Questions about the matrix below.
1) The entry directly above the largest entry?
2) The largest entry in the first column?
3) The entry in the bottom-left corner?
4) The 2nd entry on the main diagonal?
5) The 5th entry in reading order?
6) The entry just right of 131?
7) The last entry of the largest entry's row?
8) The top-left entry?
[[129 128 116 134 129 134 145 119 139 134]
 [122 130 132 126 135 123 117 143 128 135]
 [157 124 124 135 133 139 155 131 122 138]
 [127 123 139 135 130 122 116 132 116 135]]
1) 122
2) 157
3) 127
4) 130
5) 129
6) 122
7) 138
8) 129

A =
[[129 132 131 125 122 128 118 127 123 133 125 133]
 [125 140 137 124 127 128 110 129 122 135 118 135]
 [134 109 116 146 137 126 153 118 127 116 136 114]]
Counting starts at 1.
Give the entry directly above the largest entry.
110
The entry at row 2, column 2 -> 140
Give the top-left entry.
129
Give the entry just left of 126.
137
The top-right entry is 133
Give the bottom-left entry.
134
Give the entry at row 2, column 1.
125
Give the bottom-right entry.
114
The entry in row 1 and column 3 -> 131
Give the entry just right of 110.
129
Give the entry directly above 136.
118
Give the entry in row 1 and column 2.
132

Read these off the array that follows. Indices start at 1.
1) Find the bottom entry of the column that holds the smallest entry.
2) Find the entry at row 1, column 3.
122	98	131	112	120
107	121	121	104	116
1) 121
2) 131

Read these off the table that follows.
1) Find the maximum.
2) Find the third entry on the diagonal from the top-right corner.
3) Find the entry directly below the centre entry.
4) Find the second entry, reading row by row.
5) Find the entry just left of the largest entry.
6) Find the entry directly below 147.
7) Find the entry in the bottom-left corner.
8) Find the entry directly above the centre entry.
135	122	129	139	128	136	120	128	132	126	139
121	117	121	132	124	133	127	126	130	149	129
134	121	128	139	127	137	120	128	132	129	139
135	123	130	138	128	135	120	128	132	124	139
129	117	124	138	125	137	121	127	132	140	137
126	116	123	136	124	136	123	126	131	145	134
127	116	124	138	125	137	122	126	132	143	135
131	118	126	139	126	137	120	127	132	135	138
130	118	125	139	126	137	121	127	132	138	138
133	119	127	139	127	137	120	128	132	132	139
120	118	121	130	124	132	128	126	129	150	127
124	117	122	135	124	135	124	126	131	147	132
123	117	122	133	124	134	126	126	130	148	131
1) 150
2) 132
3) 137
4) 122
5) 129
6) 148
7) 123
8) 136

[[139 107 113 123 119 113 119 128]
 [121 127 111 122 118 126 123 134]
 [127 122 125 124 126 119 118 128]
 [107 122 122 117 150 119 145 134]
 [144 132 122 134 130 135 137 125]
 [124 135 140 145 127 120 123 140]
 [124 121 137 121 128 111 128 113]
 [127 121 129 128 135 129 137 131]]
Counting starts at 1.
Which number is the entry directly below 117? 134
Which number is the top-left entry? 139
The top-right entry: 128
The entry directly above the largest entry: 126
The entry in row 2 and column 1 is 121
The entry directly above 144 -> 107
The entry in row 3 and column 1 -> 127
Which number is the entry at row 1, column 2? 107
Which number is the entry in the bottom-left corner? 127
The entry at row 1, column 3: 113
Which number is the maximum? 150
Which number is the entry directly below 120? 111
Which number is the bottom-right entry? 131

a =
[[128 127 132 129 124 127 128 129 131 132 133]
 [131 132 124 128 124 125 130 126 126 126 122]
 [127 130 131 127 128 127 127 128 122 122 135]
 [127 133 129 128 125 132 134 125 133 120 125]
 [130 125 133 129 132 144 124 130 124 132 146]
 [128 131 127 126 121 123 129 126 122 128 120]
 [123 126 130 134 131 123 129 129 123 133 118]
 [130 128 118 129 126 124 122 127 127 139 100]
 [129 137 132 129 137 120 126 130 127 127 121]
 [127 134 124 133 125 130 127 126 137 127 146]
 [129 129 122 129 135 131 129 129 131 122 113]
 [128 122 129 127 127 124 128 127 125 128 126]
 [127 123 133 129 123 127 126 128 125 133 136]
 [127 125 125 129 131 136 127 131 138 117 125]]
Rows and columns are numbered from 1.
The entry in the bottom-left corner: 127
The entry at row 1, column 1 is 128
Find the entry in row 1 and column 3.
132
The entry directly above the smallest entry is 118
The entry at row 2, column 3: 124
Find the entry in row 1 and column 2.
127
The entry at row 3, column 1: 127
The entry in the bottom-right corner is 125
The entry at row 2, column 1: 131
The entry just right of 144 -> 124
Find the entry in the top-right corner.
133
The entry in row 3 and column 3 is 131
The entry just left of the smallest entry -> 139
The entry directly above 113 is 146

Questions about the row below.
1) Give the 3rd largest entry.
2) Give the first entry.
3) Give the entry just left of the largest entry.
[124 145 126 134 127 154 142 133]
1) 142
2) 124
3) 127

[[138 126 130 118 117 141 125 131 109 126 144 124 122 129]
 [117 130 124 134 139 116 123 123 151 133 114 131 136 123]
 [126 136 140 118 120 128 112 135 125 135 126 127 123 113]
 [127 135 140 120 120 128 116 136 124 133 126 128 123 116]
 [124 122 115 137 140 124 136 118 142 125 124 129 137 137]
 [120 130 127 142 139 115 141 128 141 126 111 134 131 133]
 [124 136 140 124 123 124 119 136 127 133 121 129 124 116]
 [136 122 123 125 124 137 131 125 118 124 141 125 127 135]
 [120 127 122 140 140 117 138 124 144 127 115 132 134 133]
 [120 130 126 142 139 115 141 127 141 127 111 133 132 133]
 [116 135 132 126 133 117 109 128 149 138 114 130 134 112]
 [123 122 115 137 141 122 133 118 145 127 123 129 138 135]
 [127 122 118 143 139 123 149 123 134 121 122 131 132 144]]
Counting starts at 1.
The top-right entry -> 129
Which number is the entry in row 1 and column 1? 138
The entry at row 1, column 2 is 126
Which number is the entry in the bottom-right corner? 144
Which number is the top entry of the column that holds the largest entry? 109
Which number is the entry directly below the largest entry? 125
The entry just left of the largest entry: 123
The entry at row 3, column 2 is 136
The bottom-left entry: 127
The entry in row 1 and column 3 is 130
Which number is the entry in row 2 and column 2? 130
Which number is the entry in row 2 and column 1? 117
The entry at row 3, column 1 -> 126
The entry directly above 119: 141
The bottom entry of the column that holds the largest entry is 134
The entry just right of the largest entry -> 133

M = [152 116 127 117]
The first entry from the left is 152
The last entry -> 117
The entry just left of 117: 127

[[129 129 122 133 122 126 132 127 129 126 129 130 129 131 122]
 [127 128 129 125 128 130 128 125 126 125 130 127 124 126 127]
 [127 127 124 129 129 129 128 128 128 129 129 128 128 131 128]
 [135 138 106 118 122 129 134 128 105 110 132 124 127 130 108]
 [126 130 128 125 130 131 126 125 127 126 127 127 132 131 128]
 [127 130 130 126 127 130 126 127 126 131 132 126 129 126 129]
 [134 134 116 137 124 120 134 132 122 132 131 128 130 125 126]
 [135 138 123 143 137 125 128 129 109 132 127 124 126 118 123]
 [134 131 121 143 129 120 132 130 126 122 128 130 134 124 126]
 [132 132 124 127 131 124 132 134 124 127 127 126 128 124 124]
 [127 129 130 127 127 129 126 129 128 128 129 127 127 126 129]
 [125 119 123 118 137 131 120 134 129 119 121 130 134 119 129]
 [128 129 127 128 130 126 128 129 128 130 130 126 129 127 128]]
Indices start at 1.
The entry in the top-left corner: 129
The entry at row 1, column 2: 129
The entry directly below 110: 126
The entry at row 2, column 1: 127
Read off the entry just left of the smallest entry.
128
The entry in row 3 and column 1 -> 127
Read off the entry in the bottom-right corner.
128
Read off the top entry of the column that holds the smallest entry.
129
Read off the entry in row 2 and column 3.
129
The entry directly below the smallest entry is 127
The entry directly above the smallest entry is 128
Read off the top-right entry.
122
Read off the entry directly above the centre entry.
127
Read off the entry directly below the centre entry.
129
The entry just right of the smallest entry -> 110
Read off the entry in the bottom-left corner.
128

Questions about the grid below. Indices start at 1.
1) Report the entry at row 2, column 1.
2) Report the entry just right of the smallest entry.
3) Report the entry at row 3, column 2.
4) Report the top-left entry.
5) Report the entry in row 2 and column 3.
6) Report the entry in row 3 and column 1.
7) Report the bottom-right entry.
8) Report the entry in row 2 and column 2.
126	137	138	130	142	135	132	121	147	137	127	146	139	122
138	129	132	136	129	119	135	127	119	123	127	119	115	145
129	126	129	133	128	123	132	130	128	126	130	130	130	122
129	123	132	118	126	127	130	125	128	134	123	127	123	143
139	127	130	128	125	124	125	126	135	119	127	123	136	126
115	110	135	128	124	114	107	134	146	134	136	149	126	145
117	151	128	144	156	129	150	139	136	132	120	128	129	130
123	134	132	138	138	123	132	121	124	127	124	132	123	132
122	127	125	129	133	122	129	124	125	126	135	131	130	122
126	120	129	133	132	105	132	135	133	111	145	125	111	128
1) 138
2) 132
3) 126
4) 126
5) 132
6) 129
7) 128
8) 129
